In the rows, 128 means zero.
The rows of Z fall into a few groups, and each row is roughly a mix of its group's hidden directions; some rows fit no group.
Z (103 x 15):
[[129 123  91 161 165 141 101  85 119 110 179 126 131 116 170]
 [ 97 116  70 111  86 130  89 138 107 158 133 138 102 110 100]
 [135  76 153  96 115 136 158 183 116 156  85 137 125 134 125]
 [165 153 148 109  92 157 146 141 135 138  90  92 165 154  94]
 [120 101  91 144 160 109  94 118 141 129  83 109 105  72 114]
 [124 149 148 153 187  71 117 120 149  89 115 135 114 115 107]
 [140 117  90 141 165 141 119 121 102  98 178 104 123 137 185]
 [135 127 110 130 114 143 117  91  90 136 204 118 119 151 161]
 [116 160 191 122  89 113 135 133 131 162  93 136 138 166 108]
 [114 107 177 154  87 123 121 129 108 160 151  98 115 165 168]
 [123  67 116 132 179 118 134 140 142 121 106 157 111  75 133]
 [113 150 116 165 117 115 109 124 127  91 187  82 110 142 161]
 [127 102 155 124  81 139 129 170 119 164  80  86 128 149 132]
 [116 182 119 143 171  91 122  94 138  83 159 134 112 123 146]
 [172 136 105  93  98 185 161 118 118 126 159 117 160 140 120]
 [150  71 123 106 148 163 146 100 102 164 142 165 135 116 156]
 [155  70 161 124 132 168 158 148 134 154  92 138 162 127 137]
 [ 96 104 146 143  65 127 118 173 153 150 100 123 123 118  93]
 [154 182 134 100  87 136 142 126 115 131 114  70 134 163 117]
 [127  77 106  95 113 167 153 124 106 160 156 166 121 114 159]
 [142 132 146 147  83 135 111 106 112 153 133  51 122 151 146]
 [135 101 116  92 105 147 127 171 108 169  66 122 134 134 106]
 [101 121 140 108  94 112 155 182 160 122 100 153 113 106  86]
 [117 182 167 110  92  92 150 130 124 125 124  89  97 157 140]
 [100  63 112 153 159 118  98 169 129 134 106 156 119 104 132]
 [130 116 149 134  90 150 132 181 153 139  73 112 159 136  96]
 [134  86 102 140 144 135 104 144 148 138  69 124 137  83  88]
 [140 111 107 125 177 148 127  91 134 132 136 196 155 100 115]
 [172 152  91 109 173 161 134  86 121 111 141 146 166 125 118]
 [143 182 115 152 156 127 121  90 135  83 165  97 140 139 153]
 [104  84 147 107 160  99 149 155 125 141 101 181  99 108 140]
 [146  87 145 129 126 155 110 117 120 185  80 150 161 127 100]
 [117 151 136 181 156  98 110 142 152  70 149  95 126 134 142]
 [121 144 173 173 120  98 100 115 118 132 136  75 118 164 156]
 [136  99  99 127 189 123  93  92  92 157 109 147 122 117 148]
 [138 113 105 117 189 128 147 113 126  96 170 181 128 108 140]
 [165  91 123 106 169 162 139  88 102 162 120 158 150 122 147]
 [111 156 149 135 116  98 122 157 162 123  58 108 125 119  91]
 [129  96 121 119 164 139 133  99 137 147 122 203 141  91 109]
 [131 187 132 134 137 112 146  91 141  82 186 123 123 136 140]
 [ 85  87 119 147  86 111 101 161 113 143 156 113  85 125 145]
 [148 170 126 120 189 109 134  94 128  94 152 168 142 135 111]
 [123 149 135 145  74 129 106 146 120 138 117  53 123 158 137]
 [119  77 105 131 166 119 127 105 112 130 155 141  91  91 175]
 [103  94 166 155  69 121 135 176 142 130 144 101 112 137 133]
 [122 155 176 151 126 111 132 116 114 124 149  94 122 174 186]
 [156 115 142  94 177 140 164 122 133 136  85 178 153 116 117]
 [131 142 149 159  82 129 130 137 136 107 161  56 123 150 146]
 [110 184 112 156 102 110 110 123 153  83 170 103 122 129 107]
 [141 135 122 115 186 116 113  68 115 154 100 170 132 110 119]
 [152 110 115 110 181 150 147  96 107 125 165 178 144 128 156]
 [ 99 197 138 124  83  95 133 134 152 106 137 118 109 135  97]
 [148 189 126 135  99 146 104 114 122 133 118  89 164 170 103]
 [133 180 124 167 149 128 108  65 151 103 152 117 149 122 136]
 [145  89 140 106 106 161 134 142 123 180  72 137 152 125 104]
 [152 170 126 107 178 113 128  61 101 132 133 133 124 138 150]
 [152 119 110  74 139 145 134  93  81 180 105 144 123 133 138]
 [169  97 102  91 126 179 136 133 106 161 102 137 162 131 105]
 [133 135  90 140 103 149  99  98  99 136 168  74 119 140 165]
 [145 133 115 125 148 134 133  69 100 125 191 122 115 132 173]
 [128  96  90 140 182 130 103 129 143 126  80 146 136  81 115]
 [115 125 115  83 107 140 161 109 103 147 178 173 105 128 158]
 [126  75 116 153 187 128 108 102 117 135 145 164 126 104 160]
 [104  50 148 132 116 129 131 164 123 164 111 150 110 114 147]
 [148 134 135 153 151 118 106  88 100 129 144  67 117 149 175]
 [123 129 144 138  64 150 131 183 145 130 106  88 147 149 111]
 [108 123 105 173 147 112 102 120 133  87 191 117 109 118 156]
 [157 125 132 131 184 124 120 115 138 119 108 175 163 120  73]
 [150 134 135 121  81 169 111 116 109 173 127 128 170 164  96]
 [116 166 124 141 149  93 141 138 140  64 169 106 103 131 153]
 [124 173 139 157 103 104  94 131 137 120 102  61 127 148 109]
 [102  76 154 162 125 105  91 123 118 174  98 115 102 118 148]
 [128 122 106 129 183 118 139 102 116  99 163 130 104 112 191]
 [ 96 101 166 138 114  98 145 180 159 125  83 124 103 108 127]
 [113 130 148 151  74 127 109 162 142 144  86  70 128 139 119]
 [122 140 120 137 162  94 125 153 167  87  89 133 121  93  81]
 [121 189 114 126 147 103 141 120 132  72 168 109 109 138 153]
 [166 114 128  90 162 164 160 111 122 146 105 175 165 123 119]
 [138 146  96 147 171 133 123  96 124  84 188 126 132 126 161]
 [108  71 141 132 119 133 130 128 144 160 126 192 128  92 102]
 [150  97  85 121 166 156 136 118 113 105 187 160 139 116 141]
 [100 159 122 157 146  90 119 113 139  82 183 127  99 124 151]
 [160 143 108 100 100 154 111 110  95 169  94  81 141 148 111]
 [115 163 162 119 137  89 146 152 161 108  90 159 128 125  79]
 [112 124 123 156 110 118  73 138 136 158  69 106 134 120  86]
 [118 126 113 132 184 106 139 112 132  88 176 174 111 108 148]
 [ 87  93 125 162 125 100 109 138 123 118 175 123  83 116 168]
 [154 104 123  89 160 149 153 123 126 146 100 188 151 109  99]
 [ 90 164 122 155  96  87  86 148 139 118 113  90 102 132 103]
 [107  79 138 145  77 133 119 187 129 144 113  92 114 131 133]
 [131 172 148 122 166  95 133 128 155 106  84 157 140 123  80]
 [153 134 153 109 148 145 149 127 148 143  68 163 170 125  91]
 [149 174 138 157 133 115 102 114 128 110 110  54 140 155 128]
 [147  92 133 128 147 163 140 100 148 148 122 187 166  98 103]
 [129 110 112 130 156 134 145  99 118 106 202 155 115 117 171]
 [114 141 163 140  89 119 123 165 152 142  63  95 136 138 106]
 [100  53 120 142 108 139 109 139 122 167 140 161 113 101 131]
 [109 115 135 114 167  95 167 141 140  91 155 171  94 103 152]
 [148 121 116  75  88 170 178 128 114 139 167 146 132 132 133]
 [114 174 113 157  85 128  79  92 131 145 125  84 130 135 113]
 [129 166 125 170 136  92  81 107 130 103 136  74 119 138 109]
 [ 93 109  68 154 146 125  80 141 138 125 101 125 114  87 135]
 [119 100 111 104 129 135 106 115 112 187  75 166 126 105 105]]
Here is one row of each group, with its name. Which group are the others in?
[126 106  93 112 163 125 149 118 119  98 188 162 103 101 153]
J
[103 140 131 154  99 100 115 179 134  95 138  71 101 145 140]
F
[130 118  96  83 176 114 144 129 111 119 137 193 112 109 113]
K

[ 90 107  97 165 107 109  84 129 119 124 174 107  91 115 144]
F
[133 183 165 111 150 106 148 129 148 116  89 164 151 146  93]
J
[116 117 112  90 108 136 129 164 129 159  74 167 133 116  82]
F
[128  86 123 117 114 152 129 157 145 161  62 141 143  98  99]
J
[132 180 180 138 141 108 119  97 122 148  89 113 142 169 145]
J
[125 113  91 109 127 134 139 123  93 115 197 125  96 131 174]
F
[124 172 134 163 185  85 102 113 138  88 118 110 125 136 136]
F
[147 150 142 144  79 143 106 113 129 151 104  61 146 147 105]
F
[128  62 127 162 143 164 110 105 128 161 129 143 146 105 165]
K
